In the rows, zero is written as 128.
The rows of Y fall into several groups, and each row is roughly a mix of its group's hidden directions.
Y (115 x 11):
[[174 159 107 141 138 124 126 125 137 134  79]
 [138 173 127 141 151  91 121 141 162 156 129]
 [138 117 120 119 148 125  83  86 110  92 140]
 [145 129 186 158 145 118 130 155 127 108 113]
 [111 126 158 120 164  99 138 139 157 124  86]
 [128 146 155 130 134  94 186 135 152 124 123]
 [138 116 114 109  80  82 126 122 142 116 153]
 [134 161 163 107 142 125 149 150 102  93 151]
 [106 124 147  95  91 112 141 127 126 129 178]
 [143 109 153 141  85 153 101  91 137 131 111]
 [108 131  98 121 107 170 161 141 126 130  90]
 [136 140 152 139 125 132 171 114 159 154 169]
 [109 141  78 145 111 163 123 122  92 130 120]
 [129  74 116 115 113  99 145 124 126  94 105]
 [148  82 133 115 140 158  90 117  97 132 126]
 [114 106 134  97 167 146  98 104 121 135 163]
 [121 111 102 146 156  95 140 160 117 153  95]
 [114 128 114 102  89 146 117  90 118 133  87]
 [114 120  97 129 181 122 118 118 172 134 122]
 [ 97 157 115  89 136 169 137 110 108 136 116]
 [127 126 143 137 160  75 113 129 105 129 165]
 [108 117 116 136 132 185  99 139  94 132 137]
 [112 109 157 128 160 114 176 125 163 118 123]
 [130 157 139 102 101 136  91 169 140 104 118]
 [147 105  99 138 150 145  80 105 115 112 106]
 [140 156 117  84 165 135 123 134  95 101 125]
 [106 142 148 111 171 123 124  76 114 136 138]
 [172 135 139  92 134 103 109 114 140  99 103]
 [125 151 122 121  98  90 161 126 169 107 121]
 [116 120 118 106 135 135 172 182 150 128 120]
 [134 160 173 112 100 126 115 125 105  94 111]
 [100 153  92 114 161 167 108 114 130 140 118]
 [136 117 187 106 115 111 163 110 137 118 127]
 [167 143 162 119 118 149 146 149 130 141  85]
 [112 159 146  99 106 144 132 117  83 101 110]
 [109 189 118 154 106 132 140 152 138 135 118]
 [109 103 129  80 142 140 116 114 139 150 169]
 [111 134 141 126  77 120 171 160 143 137 130]
 [134 119 155 106 111 133 165 165 166 107 140]
 [139 118 125 134  95 117 136 172 132 129  75]
 [ 93 151 109 114 136 110 171 112 136 146 162]
 [149 123 105  77 146 102 158 111 141 113 118]
 [138 140 147 103 101 142 134 145  96 173 156]
 [145 148 105 115 138 177 120 115 123 143  84]
 [158 115 123 100 155 134  84  93 109 127 139]
 [161 112 126  89  90 130 120 133 111 164 143]
 [142 148 101 123  70 123 135 143 111 159 133]
 [161 111 142 136 125 128 122  96 139 132 187]
 [ 82 105 103 106 124 146 131 108 163 104 128]
 [106 121 123 163 126 151 164 106 122 163 157]
 [131 128 112 149 137  66 128 136 160 141 107]
 [ 82 116 128 120 107 145 159 150 127 159 157]
 [134 105 116 131 150  80 171 143 148 120 143]
 [167  99 149 149 110  96 132  99 111 144 146]
 [164 108 103 161 124 101  99 144 118 148 151]
 [147 112 110 128  79 146 157 166 129 133 111]
 [130 171 127  78 127 119 104 154 142 120 109]
 [105 135 111  98 123 101 161  93 155 109 147]
 [114 137 104 141 153 115 101 183 149 112 137]
 [102 157  93 107 140 162 110 126  97 145 115]
 [129 116 116 150 146 105 125 180 152 112 162]
 [116 145 147 166 116 121  78 153 111 124 107]
 [124 122 105 116 133 177 162  98 133 142 157]
 [131 145 103 118 103 166 104 116 119 144  82]
 [131 130 128  95  93 127  93 115 130 113  80]
 [138 148 175 134  90 140 120 129 167 141 142]
 [132 114 108 119  95 165 174 143 134 138 102]
 [152 133 134 146 131  98  69 105 112 140 122]
 [139 127 162 142 134  99 105 101 126 108 176]
 [104 120 137 134 100  88 138 138 167  92 143]
 [100 152 104 149 125 155 102 111 104 164 110]
 [ 92 154 125 100 101 173 124 133 125 147 146]
 [100 158  88 153  99 110 129 141 122 144 155]
 [130 141 121 113  84 170 135  98  97 125 142]
 [ 94 108 123 143  83 159 134 101 114 146 116]
 [ 86 133  89 148 150 152 119 135 163 130 113]
 [101 154 146 106 110 170 137  97 131 103 110]
 [131  97 162 151 109 122 155 111  97  93 134]
 [124 143 116 106 114  94 119 152 181 145 111]
 [146 146  86 119 176 123  98 123 133 148 114]
 [104 126 166 131 144  96 159 103 106 108 151]
 [137 130 126 110  79 176 151 109 124 130 112]
 [152 132 151 125 106 111 127  77 113 107  94]
 [102 142 164 101 146 132 151  95 122 108 161]
 [148 110 161 118 137 110 149 100 128 134 181]
 [155 109  91 124 162 128  89 129 155 144 118]
 [142 137 162  89 113 140 118 136 105  80 121]
 [179 154 143 103 142 134 120 111  96 152 126]
 [142  99 124  99 125 116 130 103  87 148 168]
 [153 148 131 125 169 153  91 129 108 163 130]
 [109 184 149 117 117 152 154 121 118 147 148]
 [136 146 172 150  90 107 139 163 125 111 128]
 [137  74 139 156 166 130 117 148 116 144 123]
 [126 121 125 126  89 140  97 124 177 159 111]
 [110 116  88 120 121 137 159  98 150 169 127]
 [ 97 152 116 132 166 148 100 123 151 103 157]
 [137 138 117 146 176 146 136 143 135 154 173]
 [137 103  89 119 138 166  90 124 133 147 104]
 [150 105  87 107 127 145 140  89 107 133 100]
 [112 174 105 129  94 138 166 112 111 122 116]
 [156 122 139 152 131 129  78 144  87 139 141]
 [145 157 166 127  83 142 130 156 102 136 125]
 [107  84 114 155 107 167 129 105 116 146 131]
 [134 138 105 156  97 162  90 116 142 115 100]
 [145 107 151 138 153  95 134 120 142 128 182]
 [145 131 128 150 139  99  78 108 107 132 162]
 [132  93 116 115 140 177  97 110 114 120 102]
 [123 110 145  94 110 185 138 123 124 124  99]
 [176 120 144 108 124 118  97 101 126 163 145]
 [103 115 138 125 109 187 141 134 106 129 158]
 [130  98 115 147  98 143 103 102 161 160 110]
 [111 124  79 136 176 132 116 111 135 152 136]
 [136 150 147 132 120  96 172  83 116 122 119]
 [137 132 144 142 139  87 109 179 156 115 133]
 [110 143 127 142 129 159 115  65 118 114 140]]

Here is one row from each group, named. Which group is each of the other rows in?
[150 172 167  94 133 133 121 145 127 103 141] : E
[132 128 142  98 135  96 157 142 174 155 144] : Z
[133 133 167 123 140 106 113  84 116 120 169] : L

[113  91 114 104 164 170 109 117 141 143 121] : Z
[127 114 121 156  98 142 102  92 149 164 106] : E
[157 126 109 139 178 109  87 113 139 128 122] : Z
[123 113 171 104 119 125 115 111 100 102 168] : Z
[ 76 154 105 144 153 133 128 121 122 138 164] : Z
[160 105 158 132 125 138 133  89  97  92 127] : E
[140 176 139 125 132 116 122  86  97 124 100] : E
[ 91 127  92 137 138 170 115 143 108 156 136] : E
[151 104 146 127 107  87 158 107 163 118 123] : E
[139  95 115  94 138 176 104 138 116 107 137] : E
[137 114 124 133 142  98 134 185 144 121 164] : L
